Each path below is one point turned by a fixed rotation once a step. After each direction that follows a path, write how fast that rotation turns it, in degrees per step (0 if it stays still).
Each turn is a multiple of 5 degrees from 10 to 175, or 0.
Each row of a path follows its step; steps can be skipped.
path 1
step 0: [14 -1 6 -9 -5 -12 4 -19 1 -17 -4 -18 -4 0 8 12 3 -13 23 -5 -5 -2 6 -9 7 -7 -8 -12 -9 6 -3 -9 -2 23 4 2 -1 10 12]
step 1: [3 -7 11 -12 4 -29 1 5 13 -5 -3 -3 12 2 4 9 4 -16 1 -2 3 15 17 -8 5 10 -4 -1 8 11 1 -4 -18 -8 1 -2 -24 5 1]
step 2: [-14 5 -1 8 13 -4 -2 -3 -4 -2 8 -19 4 -2 -22 10 7 -10 14 9 -9 -10 28 1 -3 0 0 6 6 3 -9 -14 -1 -6 -6 -7 -10 15 -8]
step 3: [-5 3 -9 -2 -2 -22 21 2 3 -10 7 5 14 -21 2 10 4 -8 10 1 -7 -11 -7 7 9 0 -10 5 -15 -2 1 -12 10 -6 -16 2 -2 18 -8]
step 4: [-6 -7 1 21 -6 -11 17 -6 15 -16 -12 -8 -6 -12 5 3 15 -23 -1 1 -17 14 -4 4 -11 -2 -9 3 2 -5 -6 2 -2 -4 -8 -12 -1 4 13]
step 5: [-13 2 3 12 8 -13 7 16 20 -6 5 -10 -9 10 0 1 10 -7 -13 -27 -14 3 1 -13 0 -4 1 12 -1 6 -2 -14 -1 1 0 -1 0 -1 -22]
step 6: [1 7 8 9 -3 4 21 -14 3 -4 6 -9 -16 0 2 3 -1 1 8 -11 -4 -10 11 0 -5 11 1 8 -32 16 -9 -12 7 6 3 -11 -7 3 -4]
step 7: [2 -9 2 0 -6 -5 15 1 10 -11 -11 3 4 -5 8 -9 -11 10 9 -18 -6 13 5 6 14 2 -1 13 -13 -7 -19 7 -15 -8 5 -2 -25 11 -3]
step 8: [-3 -5 1 12 -1 -5 7 -6 8 -2 -14 -21 -4 6 -19 12 1 8 15 -10 -14 5 8 -3 8 -14 -11 -13 6 3 -20 -6 -11 12 15 6 2 11 1]
step 9: [9 10 4 -14 10 -23 6 -6 11 -14 -1 -4 12 13 14 14 3 -8 11 -6 5 0 6 -16 12 1 -7 -5 -6 12 -3 -5 8 13 6 10 -3 15 -5]
step 10: [5 4 7 -8 4 -21 1 -18 -4 -1 7 -12 2 -7 -2 -1 8 -18 12 3 -4 13 18 -2 -7 14 4 -4 5 9 -10 0 -19 -5 -2 -16 -17 13 6]
step 11: [-6 -3 -3 -6 8 -16 4 5 3 -6 0 -15 9 -10 -18 9 6 -9 2 0 -7 -6 13 5 8 -12 3 11 1 -11 3 -17 -11 -19 -7 8 -13 13 -24]
Speeds:
[-7 1 -3 1 -4 1 -1 1 1 -4 -3 2 2 -5 -4 -1 -3 -5 -4 -3 2 1 -3 -1 -8 2 -1 2 -1 -2 0 -5 6 0 0 -5 0 -1 -3]  40
[-4 -4 -1 1 -2 2 1 3 3 0 -3 0 -3 -3 6 3 2 -7 -2 -1 2 1 3 5 6 -3 -4 -5 4 0 4 -1 -1 5 6 1 3 -1 0]  90
[-2 5 4 0 2 6 1 2 -1 -8 6 4 2 0 1 -3 1 -2 4 2 1 0 -5 3 2 1 4 -6 -4 5 -1 -4 1 3 0 3 0 4 1]  115
[5 0 0 4 2 1 4 0 -3 -2 0 1 2 -3 3 0 -6 -4 1 -1 2 7 -2 -2 1 6 -5 1 -2 1 6 7 -2 -5 1 -4 -2 0 5]  120
[3 6 -1 -2 1 -2 -2 -3 6 -4 2 -6 4 3 1 1 0 0 -4 -5 -5 -1 -4 5 -2 4 -4 0 4 -3 0 0 1 3 1 2 2 -4 6]  80
[1 0 -3 3 11 4 -1 5 -1 1 -3 0 1 5 -5 7 0 -2 4 -5 1 -5 0 0 -1 3 0 0 -2 1 0 -1 -1 -2 1 1 5 -2 -3]  115
path 2
step 0: [4 8 1 7 -6 10 -15 4 -11 3 -2 -12 12 0 12 6 6 -7 16 6 12 14 8 -6 7 7 -26 4 11 8 -3 10 8 16 1 0 10 12 -7]
step 1: [18 1 11 -2 -7 -9 -11 4 -20 8 -5 7 -13 6 12 9 4 4 -25 2 3 0 22 0 -7 1 -14 7 10 1 0 -6 7 -13 -2 -12 2 -9 0]
step 2: [7 9 2 19 14 -6 -13 -4 7 0 -7 -8 -9 4 6 -1 4 15 9 -16 -8 -8 -2 -20 -5 6 -12 -5 11 0 2 -1 -17 5 -7 -23 -5 4 -9]
step 3: [12 3 12 -5 11 6 -2 1 -21 3 10 10 9 7 9 -1 21 -2 9 7 -16 7 -12 -11 -7 1 -2 -5 8 9 7 -8 6 2 -11 2 18 11 -12]
step 4: [5 2 15 6 2 -9 -10 -8 -3 -6 -6 7 -18 -4 -8 6 14 -6 -10 2 8 2 14 -16 -9 6 17 -18 0 -9 21 -7 5 -4 6 -6 10 4 10]
step 5: [-1 -3 10 -3 7 14 -13 -13 1 0 -11 -5 8 -2 -10 -11 -2 18 16 -2 -9 -10 12 1 5 12 8 -17 22 8 15 7 5 7 -10 -2 -7 1 -2]
step 6: [8 13 -3 -4 -19 10 -7 -10 -12 -2 3 -11 -5 0 4 1 16 -24 3 6 -6 13 10 -6 5 0 9 -6 13 10 -7 2 20 18 -6 2 6 2 0]
step 7: [-2 10 5 0 -4 6 -8 5 -5 -7 -8 2 -7 -15 -15 7 -3 5 -14 -4 13 -2 29 -7 -16 -5 -7 12 26 6 -1 -2 0 -2 -6 -8 5 -4 10]
step 8: [33 2 -10 -1 1 -6 -7 -4 8 -7 2 -13 9 1 7 -7 -9 4 7 -8 -5 -3 6 -13 -9 0 -7 -4 15 17 -3 15 -5 -1 -8 -14 -6 -4 -14]
step 9: [5 17 -9 4 0 -3 -8 6 -26 -8 10 5 2 -2 3 13 6 -16 18 0 -14 10 6 -13 -5 -6 -13 3 3 3 13 -14 -2 -10 0 -3 7 1 -8]
step 10: [17 0 4 -1 10 -2 1 10 1 3 -14 -5 -3 4 -5 9 7 6 -2 6 15 -17 16 -16 -11 7 -16 -14 -4 -2 19 -1 4 -13 2 -2 18 9 6]
step 11: [9 4 20 -7 8 -6 -3 -8 -5 8 -1 -9 5 1 8 6 -2 4 14 2 -12 10 6 2 14 18 -7 -21 13 3 16 7 1 -5 4 -17 -16 2 -7]
Speeds:
[2 1 -4 -1 0 -3 0 -1 3 0 5 6 3 4 0 3 -1 2 1 1 -5 0 -1 -7 -7 2 3 0 -3 3 2 -3 -7 -3 1 3 0 5 4]  60
[0 -2 -1 0 -2 2 -6 2 1 3 1 1 1 2 1 -3 -1 -2 7 -1 3 0 4 3 4 6 0 -4 -6 -1 8 -1 3 -2 0 4 2 -2 5]  65
[4 3 6 5 4 2 2 2 1 4 -6 0 -1 4 -4 2 2 1 0 0 -5 4 -6 4 -1 2 -1 -6 -3 -1 0 -5 -2 -5 3 -3 4 -1 -1]  45
[-3 3 1 3 0 2 2 -3 0 6 -2 -3 3 0 0 1 -5 1 -4 -7 3 -9 4 -4 -3 -3 2 -2 -1 -5 3 -2 -3 1 -1 0 4 -3 2]  130
[3 0 -1 -1 -3 5 -8 5 -1 -3 -1 -1 4 -1 -8 3 -4 -5 -3 -3 0 -2 -4 0 -2 -4 3 -3 1 5 -3 0 1 2 3 2 -5 -1 3]  40
[-7 -4 -4 0 1 -2 -1 6 -2 2 -3 3 -4 -5 3 1 2 0 -2 -1 0 1 6 0 -8 2 1 -7 -3 3 -6 0 2 -2 2 1 1 -1 -3]  125
